In the data rows, zero lies at 4.5, halfway between 4 and 5.
Here are some numbered points:
Array([4., 5., 3., 5., 4., 5., 5., 7.]) 0
Array([6., 4., 5., 4., 4., 3., 3., 2.]) 1
Array([6., 6., 4., 5., 5., 6., 3., 3.]) 2
Array([0., 6., 4., 8., 6., 9., 7., 4.]) 3
Array([7., 5., 5., 3., 4., 4., 5., 4.]) 4
Array([1., 5., 4., 6., 5., 9., 6., 6.]) 5
Array([6., 5., 4., 4., 5., 4., 5., 7.]) 6
Array([5., 5., 6., 4., 5., 4., 5., 6.]) 7
Array([5., 4., 7., 4., 5., 4., 6., 3.]) 8
Array([0., 4., 3., 9., 5., 7., 5., 7.]) 9
Array([5., 5., 5., 4., 5., 5., 5., 5.]) 10
Array([5., 6., 5., 4., 5., 5., 5., 5.]) 11
Array([6., 4., 5., 4., 5., 3., 5., 6.]) 12
Array([6., 4., 4., 3., 4., 4., 4., 6.]) 13
Array([3., 5., 5., 6., 5., 5., 6., 7.]) 14
Array([6., 4., 4., 4., 4., 5., 4., 7.]) 15
Array([1., 5., 4., 8., 5., 8., 6., 2.]) 16
Array([7., 3., 4., 2., 3., 3., 4., 3.]) 17
Array([7., 3., 3., 2., 3., 2., 3., 6.]) 18
Array([6., 4., 5., 2., 4., 4., 5., 4.]) 19
Array([0., 6., 4., 6., 6., 9., 7., 4.]) 20
Array([6., 5., 6., 3., 5., 4., 5., 4.]) 21
Array([5., 6., 6., 6., 5., 2., 3., 2.]) 22
Array([6., 4., 5., 2., 4., 3., 4., 5.]) 23
Array([7., 4., 4., 3., 4., 3., 5., 3.]) 24
Array([7., 3., 4., 2., 4., 3., 4., 5.]) 25
Array([2., 6., 5., 7., 6., 6., 6., 6.]) 26
Array([0., 6., 3., 7., 5., 9., 6., 2.]) 27
Array([6., 4., 7., 2., 5., 3., 5., 3.]) 28
Array([0., 5., 4., 9., 6., 7., 6., 6.]) 29
Array([6., 3., 3., 2., 3., 3., 4., 7.]) 30
Array([6., 5., 6., 4., 5., 2., 3., 2.]) 31
Array([5., 4., 4., 4., 4., 5., 5., 8.]) 32
New points follow, each followed by the numbers of its three nearest points above, nearest first.
Array([7., 3., 3., 2., 3., 2., 3., 2.]) 17 24 1
Array([5., 6., 6., 7., 6., 2., 3., 3.]) 22 31 1
Array([4., 5., 5., 6., 5., 5., 5., 8.]) 14 0 32
Array([6., 5., 7., 3., 5., 2., 3., 3.]) 31 28 1
Array([7., 3., 4., 2., 3., 3., 4., 2.]) 17 24 1
Array([6., 4., 4., 3., 4., 4., 4., 6.]) 13 15 23
Array([3., 5., 5., 5., 5., 8., 6., 5.]) 5 26 14
Array([6., 3., 3., 3., 3., 3., 4., 9.]) 30 32 15
Array([3., 5., 4., 7., 5., 7., 6., 3.]) 16 26 27
Array([6., 5., 6., 3., 5., 4., 5., 4.]) 21 4 19
Array([6., 4., 7., 4., 5., 2., 3., 3.]) 31 1 28
Array([1., 5., 5., 9., 6., 2., 3., 2.]) 22 26 16
Array([6., 3., 4., 3., 3., 3., 4., 8.]) 30 13 15
Array([4., 6., 4., 7., 5., 7., 3., 2.]) 2 16 11
Array([7., 3., 4., 2., 3., 3., 3., 3.]) 17 25 24
Array([8., 3., 3., 2., 3., 3., 4., 3.]) 17 24 25
Array([4., 7., 5., 8., 6., 2., 3., 3.]) 22 31 2
Array([1., 6., 6., 7., 7., 6., 7., 6.]) 26 29 14
Array([7., 3., 3., 2., 3., 2., 3., 2.]) 17 24 1
Array([1., 6., 7., 6., 6., 5., 7., 5.]) 26 14 29
Array([7., 3., 3., 2., 3., 2., 3., 2.]) 17 24 1
Array([3., 5., 6., 6., 5., 5., 6., 7.]) 14 26 7
Array([7., 3., 4., 2., 3., 3., 3., 3.]) 17 25 24
Array([6., 5., 7., 4., 4., 2., 3., 3.]) 31 1 22
